128 stands for zero in the data rows.
Here are some points, each followed by its number:
187 137 120 172 167 117 176  86 104 165 152 154 121 149 162 104 171 203 136 141 197 143 124 153 241 158 168 171 155 122 120 169 0
 40 109 104  57  60 122  63 156 115  57  93  86 118  84  86 131  62  66 120 108  63  86  98 115  46 119  63  69  89 131 129  92 1
207 121 153 178 166 178 136 158 186 114 139 155 152 133 152 171 207 108 146 153 127 121 171 108 113 103 146 205 139 148 139 178 2
175 111  93 149 138  78 146  40  80 132 129 117 107 128 131  73 155 177 102 111 162 105 100 112 205 119 143 144 128  94 101 137 3
155 124 147 169 138 155 125 184 161 106 153 136 152 139 146 149 183 111 181 144 126 132 150 119 104 117 155 165 138 164 145 135 4
  0 188 169   0  13 141  92 241 149 128 131 129 133 134  90 220   0  88 104 138  55 183 137 207  47 153   0  16 134 192 247  50 5
194 143 118 185 167 118 180  82 105 166 152 133 124 139 157 100 176 193 133 135 188 143 130 139 227 139 164 173 149 124 123 172 6
185 110 106 154 164 108 151  57 110 144 111 112 104 116 127  89 162 151 113 115 161 119 110 109 171 100 157 150 122  94  95 141 7
166 101  85 155 139 101 132  58 104 134 109 100 103 109 119  68 150 143 104 115 152 110  99  95 152  89 154 143 111  95  77 142 8
162  97  88 149 144 117 124  69 122 114 109 102 104  95 100  74 144 112 108 118 118 101 103  90 121  87 152 133 107  72  78 130 9
175 104 117 182 153 142 129 123 152 114 118 124 122 123 133 122 184  91 135 119 108 106 142 107  98  81 159 161 112 125  89 164 10
165 101 111 154 142 109 138  70 122 137 119 125 115 108 122  77 156 154 102 112 159 115 121 108 165 100 163 162 134 108 100 147 11
181 125 116 173 169 107 169  76 103 159 132 140 121 155 154 100 181 210 127 127 199 138 119 133 215 138 175 165 143 124 105 154 12
 77 136 142  76  98 152  98 178 166 108  86 141 142 150 171 175  94  99 137 133  54 134 146 126  90 159  39  77 119 177 164 153 13
121 116 117 163 141 131  79 152 152 106 156 121 132 122  92  79 155  75 138 121 109 106 119 116 117 130 172 114 139  89 110  95 14
200 125 119 186 180 133 161  98 134 172 154 142 127 145 160 110 176 190 138 150 196 141 141 134 182 140 174 177 153 128 119 167 15
166  79 132 123 117 135 107 131 154  92 104 138 135 134 146 155 170  95 146 132  78 107 137  91  69 122  69 137 101 160  96 145 16
170 114 110 160 141 108 138  83 104 137 126 120 113 125 139  77 154 149 116 131 157 115 129 109 164 103 166 147 123 100  95 129 17
180 127 118 188 167 127 159 106 129 143 131 126 131 133 146 109 185 155 144 144 154 141 135 146 149 101 180 167 129 129 108 152 18
104 105 125 164 135 134  89 150 135 129 146 112 129 121  99 111 150  61 117 115  99 103 127 103 112 144 159 118 111  94 108  82 19
174 119 101 160 157 103 164  64  92 146 135 128 114 123 132  96 166 186 113 127 172 113 120 115 193 123 156 152 129 108 104 153 20
 24 128 157   0  32 121  88 185 135  64  75 111 134 110 113 181   6  72 126 120  44 139 117 148  41 140   0 100 106 190 194  81 21
153  83  74 128 113  42 131  18  31 110 105  82  79  96 114  62 120 163  85  72 149  82  71  88 199 110 113 120 104  78  64 107 22
175 118  98 168 154  75 164  63  60 144 131 110 111 138 151  94 153 192 112 116 169 112 112 108 234 130 146 146 128 102  94 155 23
193 129 129 211 183 140 167 109 150 155 145 136 133 128 144 117 185 161 147 152 181 136 139 142 161 107 193 172 145 122 110 163 24
  0 183 144   6  47 114  75 187 110  92 132 114 135 102  67 149   0  68 133 124  90 132 113 179  47 141  64   0 118 122 139  20 25
161 101  82 144 133  87 136  57  70 121 114 110  92 106 124  62 146 167  94 105 142 111  97 100 180  98 134 129 109  75  79 146 26
202 148 140 196 182 142 189 114 119 183 154 169 143 174 163 129 193 203 135 148 207 159 150 150 222 157 184 186 158 134 125 184 27
  0 182 133  29  21 111  84 187 131  94 114 103 124  92  75 157   0  64 131 109  74 126 105 182  37 132  75   8 121 130 169  38 28
176 135 118 175 172 131 160 110 135 138 127 122 121 126 145  97 167 152 128 145 135 116 137 123 150  96 178 171 118 110  98 162 29
  7 171 140  58  74 137  93 197 149  85 153 114 132 124 107 130  41  94 151 133  99 132 134 171  82 155  96  48 116 153 136  60 30
176 126 107 178 161 103 162  77  83 162 150 132 114 137 142  91 171 217 131 116 191 129 118 122 226 137 171 158 140 119 112 160 31
 54 182 186   9  76 148  99 200 138 114 128 121 138 125 106 191  31  83 161 142 100 172 133 156  50 150  43  75 109 197 201 116 32
  0 174 164   0  35 122  75 195 123 110 138 115 130 115  78 167   0  58 113 112  92 163  99 169   1 139  25  83 110 154 196  38 33
New points follow, each followed by the number of its nearest point above.
 29 200 194  18 103 148 112 199 156 124 151 143 150 153  89 211   6  87 155 140  90 204 140 209  29 158  22  68 106 184 231  96 32
100  97 104 128  79 115  83 136 125  79  99 104 128  96 104 115 136  69 119 110  88  72 114 104  65 119 125 100 114 109 106  94 19
119 118 146 151 109 157 114 183 162 128 152 150 128 115 152 150 177  96 145 156 114  98 139 116  91 155 142 128 158 154 122 136 4
176 115 121 175 143 159 125 127 149 111 112 135 131 121 132 143 183  88 149 128 105  99 146 101  99  83 148 162 116 134  99 163 10
 50 152 145  70 104 126 100 183 140 115 134 131 149 120  87 174  89  82 144 133  89 118 130 147  47 140  96  78 113 149 144  97 30
  0 255 203   0   0 147 111 255 153 129 111 134 143 114 103 255   0  85  91 145   0 219 144 238 108 169   0   2 159 255 255  27 5
201 160 139 197 174 158 162 142 169 162 153 159 163 147 155 134 199 133 165 153 168 147 160 145 156 153 203 179 154 133 146 170 24
113 131 163 148 127 151 110 180 159 122 134 139 155 142 140 153 159 105 140 138 117 151 145 135  86 150 127 130 135 149 157 128 4
176 103 119 176 152 132 117 100 136 131 113 117 128 108 125 101 162 120 136 137 139  91 128 101 111  77 170 140 114 113  85 156 10
127 123 148 152 138 156 117 164 154 118 116 130 157 136 137 151 145  94 139 128 104 147 147 153  85 140 144 134 128 123 150 119 4
179 116 114 173 155 147 124 115 152 141 116 135 150 137 138 130 195 100 142 137 130 108 149 110 112 114 180 164 128 114 115 149 10
178 106 121 176 154 149 125 118 149 121 123 123 137 121 125 127 184  90 138 128 127  98 147 106 111  72 167 159 128 116 105 160 10
  0 201 159   0  57 143  94 231 146 142 147 145 146 118 102 210   0  91 125 124  84 180 141 207  44 156  40  15 147 176 255  64 5
129  94 137 119 111 137  84 153 152  95 100 129 127 105 138 162 154  90 142 130  83  95 131 111  93 137  95 135 132 161 114 148 16
  0 167 149  80 101 139  91 164 143 107 169 115 145 100  66 131 101  82 161 122 105 112 127 196  51 149 147  52 140 115 139  56 30
207 153 136 203 193 134 197 114 134 194 181 161 160 180 179 122 195 226 153 131 207 158 139 158 255 193 192 180 168 143 141 184 27
161 101 100 158 144 103 142  68 109 130 103 104 102 103 119  70 151 153 103 117 141 101 109 103 141  83 156 135 108  90  93 132 8
173 107 119 178 156 132 125 122 131 108  96 126 123 118 140 100 165  98 114 117 124 106 121  91 105  75 158 147 109 100  85 139 10
